128 stands for zero in the data rows.
Some points, each followed by its number:
[150,155,161,131,135,168,118,151,105,130,112,117,126,126,131,148,139,132,136,
 139,125,129,139,126] 0
[108,151,155,174,134,134,123,135,91,127,135,93,106,110,91,171,158,108,137,
 170,171,153,155,106] 1
[124,140,170,139,134,151,154,139,82,131,116,95,89,125,156,149,98,132,125,
 155,170,203,108,100] 2
[105,121,100,97,118,86,141,106,169,114,166,156,178,129,105,105,123,134,126,
 105,124,83,136,152] 3
[161,81,90,101,134,40,124,110,165,193,169,155,217,103,125,109,92,104,154,
 146,154,181,174,163] 4
[93,118,103,100,126,72,134,105,164,117,150,170,135,110,111,107,130,131,124,
 145,146,100,110,172] 5
[115,112,140,174,152,161,148,131,143,132,84,86,65,142,168,93,131,123,87,
 83,93,117,86,98] 6
[72,137,123,153,107,187,109,92,93,101,108,91,88,151,116,140,154,144,98,
 80,121,78,96,79] 7
[59,180,113,54,72,138,22,82,95,161,164,177,176,97,46,159,165,164,167,
 178,216,52,134,156] 8
[103,155,140,157,128,165,108,133,125,146,102,111,90,104,123,112,152,119,127,
 146,147,113,134,116] 9
[145,146,102,11,100,49,45,112,121,195,178,193,251,89,56,160,134,121,203,
 212,209,153,174,184] 10
[116,112,112,143,123,82,150,105,119,147,113,137,138,103,189,109,105,133,140,
 154,145,196,109,148] 11
[140,134,131,135,112,123,134,125,139,145,175,148,186,133,123,114,103,149,153,
 103,137,96,162,154] 12
[105,132,143,112,124,100,135,123,132,128,138,125,106,119,128,144,130,124,122,
 155,187,128,124,132] 13
[116,138,134,136,104,149,104,135,113,111,109,124,119,124,117,140,164,135,138,
 142,137,73,124,119] 14
[127,139,147,98,124,149,103,102,96,161,144,125,167,142,123,158,116,130,141,
 137,167,142,148,124] 15
[147,69,88,93,129,63,133,109,164,183,147,155,151,121,155,95,78,127,127,
 127,152,144,146,154] 16
[145,172,169,100,108,205,105,152,96,76,132,127,112,162,94,153,152,165,133,
 92,100,37,106,117] 17
[108,137,120,150,132,125,182,143,156,69,91,141,69,124,160,79,124,143,88,
 111,76,95,61,139] 18
[98,129,111,122,122,129,93,104,135,182,145,133,133,124,111,113,126,128,130,
 130,169,96,146,130] 19
[216,48,124,186,169,76,234,148,161,92,123,81,150,169,180,116,76,80,103,
 58,28,239,147,113] 20
[147,118,139,146,141,140,114,148,121,153,155,125,122,134,102,145,130,135,135,
 128,129,141,166,118] 21
[161,108,113,123,152,131,141,125,146,153,146,132,163,159,138,113,110,131,119,
 85,85,138,160,133] 22
[187,116,138,122,135,115,127,125,126,138,150,126,192,153,111,151,104,115,142,
 94,103,150,163,133] 23
[198,102,120,110,157,110,136,162,166,137,119,145,151,141,123,117,134,100,132,
 124,73,135,164,133] 24
[93,144,131,92,126,96,115,129,129,167,110,163,112,74,152,112,128,136,130,
 181,197,138,101,161] 25
[177,158,163,184,155,130,191,187,101,87,47,98,76,110,176,139,151,100,127,
 158,100,220,122,121] 26
[145,93,122,118,130,101,160,120,141,119,170,147,188,142,148,134,93,128,136,
 113,109,166,144,148] 27
[138,164,153,180,124,163,154,156,103,44,103,115,127,140,112,160,167,127,122,
 121,77,117,121,122] 28
[218,97,111,101,134,48,133,138,175,139,196,160,255,136,70,150,108,102,165,
 100,79,155,195,165] 29
[70,152,152,141,105,230,115,93,40,116,79,106,49,142,197,141,104,163,100,
 132,153,144,56,90] 30
[57,189,171,87,70,217,92,67,4,80,151,127,123,162,121,200,111,202,134,
 133,191,130,56,107] 31
[137,174,140,77,106,147,50,139,118,157,163,156,172,110,47,163,167,134,169,
 165,171,76,172,140] 32
[154,44,75,186,151,43,185,110,183,146,132,107,147,144,157,84,105,90,102,
 59,69,177,151,129] 33
[85,99,96,99,145,68,165,73,133,142,174,160,185,102,119,113,94,98,136,
 155,159,178,138,169] 34
[59,126,85,94,96,125,68,76,167,177,178,164,137,125,83,85,131,173,122,
 102,174,0,130,143] 35
[168,118,121,133,128,67,142,144,128,138,147,130,156,118,82,155,131,96,145,
 157,137,178,168,126] 36
[67,146,143,173,115,192,131,104,96,113,82,80,52,143,149,123,146,137,94,
 109,145,79,99,88] 37
[122,80,77,185,159,67,140,126,184,214,127,111,115,94,134,81,139,73,118,
 141,138,148,178,121] 38
[77,123,115,106,107,102,109,107,126,152,144,147,112,112,144,114,113,167,136,
 155,195,110,103,155] 39
[133,139,160,127,127,148,122,126,90,144,132,107,119,134,133,158,100,130,133,
 145,169,177,131,106] 40
[139,88,79,70,114,94,70,82,156,182,205,142,228,160,52,147,134,127,144,
 66,127,62,182,112] 41
[60,134,97,79,88,94,82,73,100,137,177,158,175,109,90,156,139,174,148,
 152,186,108,96,155] 42
[83,134,92,101,117,97,80,122,157,146,122,174,114,86,104,97,158,140,135,
 172,156,67,113,159] 43
[141,114,85,105,121,48,115,111,169,153,184,162,226,116,45,131,137,106,163,
 135,120,122,179,158] 44
[88,98,133,176,161,104,154,144,152,171,68,106,9,62,230,67,103,114,85,
 185,181,192,81,128] 45
[126,165,142,127,114,139,138,146,126,101,119,136,114,125,102,132,144,132,119,
 137,135,89,115,129] 46
[102,135,114,98,117,175,64,94,118,173,150,136,147,144,108,143,152,134,135,
 109,143,67,137,118] 47
[89,133,131,122,106,182,86,90,109,130,151,106,106,173,80,148,147,144,108,
 88,141,30,130,85] 48
[87,122,102,115,110,132,118,102,145,141,128,138,133,133,165,100,122,153,116,
 94,139,70,105,134] 49
[92,163,152,142,110,168,101,136,88,132,113,106,105,109,105,149,157,132,135,
 157,158,107,119,109] 50
[148,111,119,105,137,137,98,123,139,204,154,150,151,121,156,104,95,137,146,
 145,162,134,169,148] 51
[161,99,124,115,131,74,138,138,153,161,143,137,181,115,145,113,92,116,139,
 121,128,191,144,148] 52
[108,137,105,98,115,147,77,130,132,153,104,131,100,136,126,112,153,152,124,
 142,151,62,128,125] 53
[182,130,175,114,146,198,139,147,96,106,153,116,148,169,142,169,89,149,135,
 85,94,161,132,99] 54
[139,77,94,160,147,117,143,112,148,129,117,112,97,146,158,96,107,102,99,
 109,91,147,111,120] 55
[96,136,165,201,147,255,158,157,98,87,51,72,8,170,224,86,121,173,78,
 65,72,90,68,80] 56
[191,77,127,146,165,65,185,152,170,143,123,118,139,126,176,110,85,100,122,
 123,93,216,137,140] 57
[87,130,158,140,110,187,100,95,36,164,102,92,78,136,171,153,94,157,148,
 167,201,182,102,101] 58
[110,98,126,186,148,128,195,137,125,102,107,95,81,122,214,95,92,147,105,
 98,106,207,73,109] 59
[98,135,135,144,134,174,119,120,109,133,106,117,69,116,169,121,125,138,98,
 132,138,126,70,106] 60
[178,95,129,146,146,121,159,152,153,116,120,108,146,149,154,114,114,112,121,
 85,67,156,146,114] 61
[101,161,158,157,104,175,123,117,54,82,97,91,79,140,132,177,139,154,121,
 124,142,144,75,94] 62
[77,163,146,145,114,209,110,125,88,95,104,95,73,139,113,146,152,164,110,
 115,139,77,98,95] 63
[197,115,146,185,162,114,218,175,140,70,96,105,135,138,173,119,112,99,108,
 105,46,219,133,119] 64
[202,121,146,140,168,91,184,179,135,77,98,133,126,106,168,129,113,89,131,
 182,72,247,113,154] 65
[135,159,136,61,105,119,68,107,105,165,201,170,223,128,47,170,128,145,189,
 156,167,124,175,153] 66
[125,175,137,89,109,129,79,125,100,119,135,142,151,124,47,176,164,130,157,
 162,147,110,134,134] 67
[176,150,153,81,117,152,111,132,108,98,152,140,170,149,92,177,123,124,150,
 138,117,121,155,128] 68
[55,165,128,109,113,188,64,102,87,160,79,96,24,145,142,118,161,161,119,
 140,194,71,75,88] 69
[141,120,126,135,123,140,111,119,134,132,144,126,136,152,101,136,136,134,122,
 97,114,95,152,107] 70
[138,155,177,117,116,188,104,120,51,119,145,116,128,138,129,194,110,146,148,
 152,156,163,116,116] 71
[206,136,139,148,153,161,134,118,125,134,176,122,216,168,57,167,131,78,139,
 80,48,139,203,110] 72
[124,124,133,158,140,155,152,131,121,133,113,105,97,128,149,121,125,124,102,
 130,118,146,124,104] 73
[132,117,118,176,155,121,155,155,173,150,100,111,96,111,160,77,125,101,112,
 103,116,146,150,108] 74
[188,149,155,81,129,111,102,140,127,126,203,171,228,138,45,192,134,128,178,
 157,125,129,186,162] 75
[113,192,176,122,115,214,50,125,74,163,137,111,113,131,59,184,164,137,150,
 155,187,73,156,89] 76
[85,138,126,108,115,179,126,131,131,96,104,140,62,130,173,98,135,170,110,
 112,132,52,74,131] 77
[193,133,143,97,147,102,143,171,129,116,126,135,169,130,113,143,120,109,147,
 153,99,187,142,143] 78
[119,113,115,125,116,88,138,105,101,142,123,137,158,109,178,131,97,138,148,
 152,154,194,110,144] 79
[119,138,141,192,132,168,128,134,110,127,117,91,83,143,111,136,156,118,106,
 124,131,96,150,99] 80
[96,150,129,122,108,171,79,119,89,157,112,101,95,131,102,144,152,152,121,
 149,169,86,118,102] 81
[157,132,98,96,134,86,74,154,201,172,152,165,176,108,39,114,184,101,156,
 132,114,47,199,152] 82
[95,149,138,183,147,168,142,103,108,147,108,106,118,125,129,111,133,118,130,
 125,115,163,138,123] 83
[51,106,83,134,109,125,98,94,146,166,113,127,76,131,163,68,121,170,97,
 88,155,72,69,122] 84
[146,93,101,117,126,89,146,111,148,127,178,155,191,145,136,134,101,129,127,
 113,116,152,145,145] 85
[129,123,121,103,131,89,104,121,126,176,143,147,143,104,138,129,112,132,149,
 178,185,171,134,146] 86
[130,158,162,139,110,156,115,151,82,129,110,109,95,113,147,154,127,166,139,
 143,162,143,108,109] 87
[62,163,120,126,102,177,70,98,94,168,67,97,27,125,140,109,169,150,103,
 131,195,54,85,89] 88
[70,169,151,99,103,172,79,117,85,144,111,144,95,109,149,136,121,174,138,
 160,193,112,97,139] 89
[86,126,88,97,117,81,146,91,164,107,158,165,174,120,116,97,121,138,123,
 99,125,84,121,161] 90
[169,133,157,77,127,115,94,127,103,144,181,141,190,133,63,202,127,126,171,
 158,162,175,160,131] 91
[131,121,131,171,144,143,158,142,143,109,83,101,96,131,153,104,136,110,99,
 97,80,129,107,111] 92
[187,112,123,84,146,115,138,167,181,124,150,154,168,136,127,111,118,132,129,
 109,85,94,159,139] 93
[163,101,139,150,136,142,161,115,98,106,134,111,156,164,142,162,111,115,120,
 87,78,190,140,107] 94
[109,131,118,118,117,105,117,99,101,139,127,123,138,120,110,147,126,121,133,
 147,157,167,126,120] 95
[189,90,147,151,166,141,177,142,122,152,121,100,137,154,185,114,72,115,121,
 113,88,210,145,122] 96
[121,136,126,125,123,120,139,135,125,108,124,136,130,112,140,139,139,124,121,
 129,119,130,111,137] 97
[117,121,129,151,138,95,142,108,115,155,120,130,129,114,175,120,108,143,138,
 145,135,203,106,147] 98
[148,178,170,90,95,215,94,155,100,75,136,133,127,168,84,160,146,173,130,
 97,104,16,119,121] 99
[129,110,134,208,167,181,157,180,192,123,48,88,0,137,188,47,161,98,69,
 87,74,41,120,94] 100
[112,149,87,105,99,80,106,113,138,120,115,150,163,100,86,139,168,114,140,
 133,137,110,119,145] 101
[158,116,125,137,141,133,177,146,151,43,121,104,117,165,117,137,135,116,97,
 61,28,121,104,103] 102
[62,137,93,68,81,85,90,67,106,113,181,173,180,112,98,154,136,171,142,
 135,180,103,76,158] 103
[132,120,135,122,129,135,114,131,102,187,114,121,111,106,164,130,112,122,136,
 176,185,185,127,123] 104
[130,100,111,149,137,79,142,105,145,141,132,124,136,128,145,111,109,117,124,
 116,131,154,138,139] 105
[142,118,116,83,116,95,85,108,167,194,176,168,177,127,98,117,112,139,143,
 110,157,79,159,158] 106
[109,109,122,172,123,147,142,117,118,131,98,102,76,135,165,106,116,131,105,
 106,118,131,113,105] 107
[189,104,110,98,133,96,121,120,169,103,209,147,246,163,35,183,164,86,138,
 91,76,92,215,126] 108
[110,136,109,120,126,92,137,131,170,114,115,149,142,111,131,93,138,142,131,
 106,113,96,102,159] 109
[108,122,114,71,93,88,85,60,91,167,180,140,214,135,75,171,117,128,162,
 148,188,147,160,133] 110
[154,132,137,156,147,146,185,159,146,89,107,119,122,131,169,106,124,113,113,
 122,85,134,130,135] 111
[90,99,98,151,129,88,169,110,132,94,129,125,99,118,138,110,127,126,118,
 122,114,144,96,128] 112
[144,119,129,121,129,152,101,115,140,145,141,137,140,152,110,128,133,120,113,
 103,119,72,153,116] 113
[196,86,127,187,168,106,226,172,173,73,91,99,118,160,170,91,112,90,94,
 64,2,174,124,115] 114
[102,132,125,127,115,141,128,88,91,140,121,137,99,127,140,124,119,153,138,
 151,155,141,108,119] 115
[149,82,88,176,139,115,164,140,170,98,102,105,103,148,147,91,126,105,91,
 80,57,116,114,109] 116
[117,109,100,98,101,54,113,114,162,146,182,169,195,102,102,129,115,131,143,
 134,161,119,136,163] 117
[201,55,122,188,162,82,219,138,156,91,138,88,167,170,157,129,88,79,112,
 53,31,228,153,108] 118
[82,148,130,111,111,153,85,119,123,180,137,142,112,117,137,107,116,175,133,
 152,187,100,121,141] 119
[171,97,123,155,159,70,189,155,159,125,112,116,127,109,171,110,101,99,123,
 130,99,202,134,133] 120
Which three points above are nearest to each new point? Their numbers follow each, nearest first.
[137,112,101,90,105,89,86,110,168,180,178,148,188,127,76,119,128,125,144,
 115,145,75,173,142] 106 117 44
[100,72,62,97,118,92,106,63,157,192,216,144,213,150,72,119,115,122,129,
 79,141,98,172,113] 41 106 44
[93,115,98,137,126,91,166,120,140,79,116,141,116,127,146,103,135,137,117,
 115,105,128,85,144] 112 109 97
[140,53,72,139,142,66,166,107,201,125,156,142,179,139,115,85,114,97,113,
 66,68,113,159,136] 33 85 22
[102,141,115,164,130,135,179,153,167,76,75,126,59,114,180,60,132,144,86,
 98,66,72,71,140] 18 92 6
[174,156,181,105,129,204,124,171,103,107,140,124,145,147,140,158,108,158,138,
 109,102,126,130,110] 54 0 68
[167,157,155,113,134,186,117,177,148,95,105,127,116,156,122,128,159,133,128,
 101,78,51,142,126] 17 46 99
[58,143,116,146,114,182,136,133,114,88,61,111,29,135,206,84,150,179,90,
 107,125,53,53,116] 77 37 60
[148,104,113,87,131,98,104,113,120,180,139,132,151,125,148,132,101,127,152,
 147,162,190,131,137] 86 79 52
[142,133,102,107,128,87,81,146,188,158,159,156,164,105,30,125,178,89,159,
 135,126,36,189,148] 82 44 106
[108,145,150,131,125,111,142,136,133,125,131,120,118,122,131,138,142,125,126,
 143,172,134,126,136] 13 97 46
[143,138,137,126,143,88,138,133,139,145,131,131,143,102,100,136,137,86,142,
 163,150,169,161,141] 36 95 86
[99,139,120,128,115,113,116,111,109,136,128,113,119,114,106,137,132,122,134,
 142,158,144,121,112] 95 13 115
[127,160,140,114,105,105,102,138,110,117,122,134,157,105,76,164,163,123,157,
 169,154,135,138,140] 67 101 95
[119,116,124,187,163,175,132,176,193,137,61,106,10,128,172,50,171,106,79,
 106,99,24,118,101] 100 6 92
[177,164,181,148,155,190,171,169,117,38,124,139,140,147,129,154,124,130,134,
 117,55,139,132,145] 28 111 54
[92,142,116,144,112,120,104,124,130,149,112,122,100,96,103,107,161,124,133,
 143,155,104,127,128] 9 14 19
[132,118,110,135,148,116,121,157,151,167,93,124,108,98,157,100,141,115,125,
 140,119,143,136,124] 74 73 97
[142,164,154,83,112,142,88,122,86,111,138,135,152,137,58,195,160,120,158,
 156,141,125,136,127] 67 68 91
[73,139,128,143,113,165,150,144,136,54,67,124,41,128,186,86,149,171,89,
 109,117,41,49,125] 77 18 37
[189,148,169,120,151,135,149,199,133,121,84,152,113,101,197,102,99,138,154,
 180,103,200,111,169] 65 78 111
[75,189,162,95,103,164,83,109,75,128,125,144,103,110,141,152,127,178,142,
 182,204,126,85,136] 89 119 87
[134,114,115,143,139,113,170,140,155,61,132,119,123,145,113,128,138,112,99,
 82,57,125,99,115] 102 116 92
[147,127,137,136,140,111,145,143,134,124,119,123,116,118,135,130,130,117,125,
 143,119,157,117,126] 97 73 105
[100,190,139,76,101,131,79,137,90,109,121,164,132,96,101,164,169,155,151,
 202,191,85,110,159] 67 89 32
[121,127,115,193,161,162,138,195,204,139,30,101,1,108,172,39,194,95,79,
 117,86,18,143,109] 100 6 74
[161,144,157,134,145,152,179,162,132,83,106,135,125,126,169,117,118,125,121,
 139,91,144,118,145] 111 97 73
[122,93,82,192,136,94,162,155,210,124,127,130,108,115,159,50,137,140,100,
 64,79,60,129,145] 116 74 109
[137,138,116,77,128,101,135,156,170,97,95,163,138,114,156,100,134,137,130,
 137,99,122,124,167] 109 97 93
[165,91,111,130,149,89,149,128,149,162,153,133,174,136,154,108,77,129,120,
 104,110,209,135,142] 52 27 85
[142,123,122,118,136,79,114,122,134,150,148,135,171,102,64,160,145,78,154,
 182,151,181,183,126] 36 91 95
[78,128,108,97,111,130,90,106,162,156,165,157,133,122,96,97,136,167,137,
 109,162,32,128,147] 35 19 49
[164,108,131,137,134,137,141,124,117,115,125,117,143,149,140,148,117,113,116,
 107,92,156,138,110] 94 61 22
[83,147,128,69,103,154,82,82,59,141,132,133,109,122,133,171,124,170,146,
 188,207,153,98,122] 89 115 58
[35,147,116,137,103,183,130,106,124,85,89,129,40,121,179,79,134,177,89,
 127,140,51,47,120] 77 37 60
[45,200,169,71,53,215,81,62,0,76,149,122,124,155,117,208,113,209,143,
 152,210,121,52,109] 31 89 71
[188,140,174,97,136,132,121,161,100,137,149,130,171,134,91,182,110,112,157,
 171,155,181,179,131] 91 68 78
[163,151,156,118,126,163,118,142,111,120,131,133,121,144,117,142,120,134,120,
 123,119,108,132,119] 0 46 70
[147,115,109,135,141,80,144,139,142,124,157,150,162,112,113,142,130,96,143,
 152,127,166,159,144] 36 52 85
[108,149,119,82,117,171,59,100,127,172,144,156,150,126,119,132,143,139,134,
 136,159,66,132,131] 47 19 53
[107,180,139,87,115,104,121,134,113,94,111,177,127,73,127,139,138,137,140,
 198,171,145,79,179] 25 13 97
[105,148,116,93,128,176,72,110,133,167,139,139,136,130,125,129,152,131,128,
 138,147,76,135,126] 47 53 19
[69,142,94,129,119,119,153,113,151,74,80,145,84,130,157,75,147,146,98,
 123,95,66,58,144] 18 77 109
[103,136,113,109,125,137,85,129,137,166,111,125,88,131,121,113,155,147,126,
 135,155,68,123,125] 53 19 81
[110,135,111,104,120,90,111,104,145,134,172,155,175,118,88,140,130,117,150,
 134,157,109,152,151] 117 3 101
[125,81,56,132,152,13,135,130,197,197,149,155,144,70,111,82,133,81,129,
 167,155,150,168,150] 38 4 16
[130,87,127,202,145,123,179,121,111,142,97,84,86,136,198,103,82,119,108,
 106,108,219,110,107] 59 96 107
[121,158,161,159,132,151,166,142,100,66,97,103,108,131,129,146,142,114,126,
 142,113,157,106,117] 28 73 97
[154,38,69,198,154,33,191,128,198,139,125,103,151,140,152,79,116,87,100,
 46,59,153,153,123] 33 116 118
[83,105,127,185,165,106,161,149,154,186,63,117,12,63,227,51,113,103,96,
 188,184,186,99,139] 45 74 11
[115,97,92,172,124,90,148,142,203,125,150,134,130,121,138,65,136,141,105,
 77,109,66,125,146] 109 3 49
[79,157,118,105,120,100,88,145,158,168,118,150,105,69,102,105,166,124,134,
 179,201,76,149,157] 43 25 19
[116,127,125,103,112,142,97,86,68,147,162,112,184,149,91,185,129,129,146,
 141,160,150,155,104] 15 110 95
[161,92,121,127,145,83,146,119,144,154,161,139,182,131,149,119,74,123,139,
 123,123,208,137,150] 52 27 85
[168,107,155,145,149,145,136,130,114,174,128,108,139,149,157,135,93,111,126,
 128,120,192,155,112] 96 40 21
[203,100,110,110,156,56,148,150,171,147,164,132,188,129,80,141,123,76,144,
 133,107,190,184,120] 36 29 78
[53,153,116,159,119,153,140,110,143,92,115,131,69,124,123,90,147,151,96,
 102,132,47,87,111] 77 37 7
[144,153,139,73,128,103,95,136,129,150,148,160,158,104,92,144,135,140,162,
 177,167,137,148,152] 86 67 91
[126,116,124,130,124,108,108,92,108,153,147,119,158,140,104,155,126,117,144,
 134,143,154,141,127] 95 15 21
[128,132,129,131,130,109,136,142,138,113,119,124,122,115,119,132,144,107,135,
 144,122,140,124,125] 97 46 13
[101,129,121,119,120,150,132,113,137,127,126,138,116,134,172,100,110,154,120,
 97,125,92,100,126] 49 77 97
[62,194,161,116,96,198,89,108,56,103,106,132,74,114,141,154,132,189,131,
 166,184,103,62,132] 89 63 62
[181,160,149,96,118,144,112,134,123,92,150,151,177,153,84,155,126,124,143,
 135,113,111,173,142] 68 23 70
[130,106,123,128,142,63,206,165,207,96,107,155,86,117,211,44,94,149,87,
 93,112,106,68,161] 18 109 111
[135,211,196,51,67,174,131,114,13,20,184,161,210,162,130,229,75,231,161,
 119,141,184,41,157] 31 71 68
[163,139,156,155,153,145,191,163,142,84,107,126,124,123,160,112,124,111,117,
 131,85,143,129,134] 111 92 61
[87,121,88,99,134,96,79,119,164,174,127,167,105,79,115,102,149,130,137,
 176,168,97,119,153] 43 25 39
[142,142,141,143,165,127,126,170,171,164,117,147,80,100,124,95,151,120,134,
 167,141,106,152,148] 9 74 21
[143,131,142,124,129,135,116,146,116,127,164,142,136,124,88,153,125,129,155,
 147,142,141,158,126] 21 68 0
[143,98,125,213,149,94,223,134,130,71,109,93,126,132,139,127,124,81,122,
 103,65,208,138,108] 64 120 118
[80,147,105,80,112,161,68,129,146,100,85,147,70,113,107,130,202,126,106,
 142,134,13,97,120] 53 14 77
[127,157,103,78,110,130,75,131,172,171,151,169,162,121,93,115,156,140,122,
 117,155,28,179,147] 106 82 47
[105,137,156,141,133,151,151,113,76,96,104,117,88,130,180,147,105,142,126,
 153,132,188,69,136] 2 60 115
[105,131,118,145,126,121,179,143,157,79,95,143,74,114,180,74,112,155,97,
 104,90,104,63,146] 18 92 112
[108,122,93,104,108,153,77,94,145,174,183,144,149,152,72,126,139,140,134,
 92,141,22,156,117] 47 35 113
[133,107,122,191,157,135,161,130,143,134,94,96,97,140,158,108,130,107,100,
 84,81,156,114,111] 92 55 6
[175,86,134,164,160,132,179,136,130,155,113,94,134,151,185,112,84,99,118,
 102,91,196,149,112] 96 61 57
[98,157,138,146,99,157,130,118,67,82,99,117,85,138,140,157,133,160,128,
 141,143,133,83,109] 62 87 115
[156,82,58,144,153,22,146,132,222,157,164,149,184,110,64,91,156,67,133,
 109,86,115,201,138] 44 82 38
[121,173,174,126,118,219,57,127,78,167,125,98,115,143,85,168,157,145,150,
 149,172,85,153,89] 76 81 50
[128,120,109,126,155,90,115,155,192,182,116,151,85,89,130,79,153,116,135,
 168,156,95,154,147] 43 19 38
[126,116,139,134,144,137,119,101,95,187,122,119,118,125,148,134,95,116,140,
 166,173,193,138,127] 104 40 86
[130,128,124,141,120,137,145,118,132,76,151,120,159,166,97,142,141,124,121,
 78,81,101,143,112] 70 113 102
[123,103,91,163,119,111,139,100,151,110,138,106,140,156,67,120,154,102,111,
 60,72,70,159,101] 70 113 116
[185,141,155,115,155,126,161,181,127,103,115,167,124,117,201,117,82,142,131,
 178,112,195,91,185] 65 78 98
[103,131,117,101,120,113,98,98,129,169,160,150,154,120,110,128,115,131,140,
 137,171,115,141,140] 19 15 86
[188,91,129,188,159,125,210,177,165,82,96,96,120,152,162,100,128,87,98,
 77,23,145,130,103] 114 64 116
[182,160,122,57,105,89,72,153,168,149,165,154,240,118,11,166,186,92,171,
 143,140,39,231,142] 82 32 75
[112,134,147,169,141,139,178,122,125,126,116,110,100,126,157,104,111,127,110,
 122,118,145,119,128] 73 107 83
[120,111,122,176,153,116,165,138,163,138,101,116,92,115,164,85,120,104,101,
 107,115,149,126,117] 74 92 55
[180,109,133,87,138,142,107,139,131,197,130,129,152,142,145,119,108,128,157,
 143,135,168,184,112] 51 21 15
[97,104,97,141,127,104,110,88,126,187,138,111,127,132,115,111,120,124,128,
 116,154,137,144,117] 19 105 95
[119,154,153,140,125,134,147,133,89,77,125,134,118,120,135,153,128,134,131,
 161,128,169,84,142] 97 87 0
[159,111,112,103,116,90,99,124,164,183,163,153,186,134,108,111,116,133,144,
 111,141,94,177,152] 106 12 117
[135,135,143,138,108,131,125,123,142,146,161,146,169,132,127,105,96,156,148,
 106,134,93,160,152] 12 70 113
[155,98,133,135,137,136,149,111,115,119,146,117,160,159,144,153,103,117,112,
 94,93,167,132,109] 94 22 61
[137,122,144,176,154,153,168,152,140,97,70,90,73,139,159,109,142,104,93,
 94,69,137,100,103] 92 6 111
[135,96,137,155,149,118,221,133,117,50,99,110,66,151,210,121,90,132,79,
 113,79,184,63,119] 59 18 111
[146,100,93,152,147,105,123,144,180,168,110,122,124,118,121,75,148,97,125,
 109,100,112,166,125] 74 24 38
[184,169,187,116,140,211,137,194,111,96,91,140,92,121,160,128,122,145,125,
 156,101,113,117,127] 0 87 111
[153,118,143,158,146,92,189,122,95,65,114,124,136,121,173,159,109,100,128,
 166,108,255,94,147] 65 120 98
[79,134,109,150,103,172,120,92,108,99,114,100,105,155,113,134,155,134,94,
 72,112,68,107,84] 7 48 63
[57,137,118,106,110,170,124,118,128,88,104,143,48,122,175,102,132,180,92,
 133,154,42,54,125] 77 60 84
[38,89,75,200,146,79,177,111,171,122,67,115,17,82,203,52,137,119,77,
 130,133,133,53,140] 45 112 18
[51,131,113,129,113,154,128,110,137,99,121,140,73,120,160,93,139,159,107,
 121,144,69,74,135] 77 49 84
[142,131,119,121,139,99,137,168,147,104,100,155,110,94,162,115,140,135,128,
 156,97,153,109,157] 97 109 111
[77,160,164,132,113,232,114,97,44,114,103,106,80,150,184,150,98,170,99,
 133,145,146,63,105] 30 62 60
[134,134,126,101,102,145,106,100,84,97,151,128,161,170,98,176,121,144,134,
 115,116,119,108,119] 68 70 15
[135,93,103,169,138,108,173,130,159,85,110,113,97,145,160,93,116,117,93,
 83,78,126,94,112] 116 55 92
[86,146,126,149,116,165,148,151,138,64,73,116,31,127,177,94,153,163,88,
 114,118,40,65,124] 77 18 37
[171,95,132,111,140,104,138,123,136,174,158,134,181,138,160,118,67,141,140,
 122,130,201,145,147] 52 27 85
[179,130,150,71,112,111,100,126,83,129,174,128,220,136,61,217,124,112,175,
 158,147,185,166,116] 91 75 68
[149,92,113,133,132,130,121,102,127,126,145,100,149,172,82,168,148,82,119,
 88,93,117,170,89] 70 113 23
[180,156,189,116,140,168,104,147,83,157,167,108,155,142,62,204,126,111,163,
 175,167,153,202,112] 91 68 15
[114,138,104,84,112,123,76,105,150,172,175,156,173,120,73,135,145,129,140,
 127,159,68,165,139] 106 19 47
[147,71,83,94,127,37,130,94,164,180,171,157,213,111,128,114,87,112,149,
 120,143,169,158,159] 4 16 52
[104,105,79,110,112,27,127,118,183,146,158,168,186,100,118,94,126,126,134,
 120,144,119,133,167] 117 5 3
[101,136,86,138,115,94,119,132,169,101,115,151,132,98,102,104,166,125,114,
 113,106,72,118,149] 109 101 5
[203,114,130,105,158,124,131,176,173,119,121,139,150,138,111,126,148,88,139,
 120,72,131,164,131] 24 93 78
[83,195,166,84,95,184,67,128,68,133,111,153,103,117,144,156,135,196,149,
 185,201,110,91,144] 89 119 87
[107,143,158,188,136,137,139,138,106,144,118,89,86,97,114,145,154,108,131,
 154,174,160,148,98] 1 9 80
[66,135,144,167,125,187,128,100,106,131,102,84,49,145,145,123,141,139,97,
 99,145,80,88,94] 37 7 63
[154,130,127,102,138,100,139,156,168,97,142,147,157,128,91,135,155,116,131,
 117,106,95,143,136] 93 24 3
[137,116,121,117,117,135,105,101,138,169,168,144,169,148,107,112,92,144,147,
 118,129,121,144,143] 12 51 19
[161,157,179,100,120,177,97,125,61,124,159,125,158,136,116,197,108,151,158,
 153,151,174,131,122] 71 15 40
[217,95,103,103,137,94,127,137,179,112,206,138,249,163,30,192,172,60,146,
 79,69,88,241,110] 108 72 29
[89,119,91,95,118,102,90,97,131,167,143,137,143,122,95,133,141,128,132,
 141,170,124,134,121] 19 95 101
[157,140,139,136,139,150,122,146,136,133,105,130,129,127,129,119,135,109,120,
 137,110,109,148,127] 0 97 46
[110,161,146,114,118,188,97,130,92,138,120,116,90,146,123,141,138,173,129,
 127,151,93,115,107] 81 50 63
[135,132,142,136,136,136,133,136,105,149,118,103,109,136,138,139,108,123,123,
 135,151,180,134,98] 40 2 73
[155,102,108,123,145,116,137,118,155,148,139,140,165,143,131,107,120,118,115,
 93,86,131,144,128] 22 24 85
[139,122,143,125,150,148,128,139,113,160,112,121,92,131,166,126,117,131,128,
 172,148,177,118,125] 104 40 2
[87,95,68,113,97,48,91,67,143,180,187,163,195,82,77,124,125,106,160,
 157,194,142,161,159] 117 110 34
[146,156,161,108,135,152,120,160,125,117,138,139,150,110,121,142,130,127,151,
 151,131,137,146,143] 0 97 68
[114,115,117,109,118,122,123,82,109,120,134,131,114,151,142,134,106,139,116,
 119,131,133,89,133] 115 97 95
[172,145,140,95,114,139,115,129,115,96,150,146,178,159,93,158,120,123,141,
 116,111,118,149,131] 68 23 70
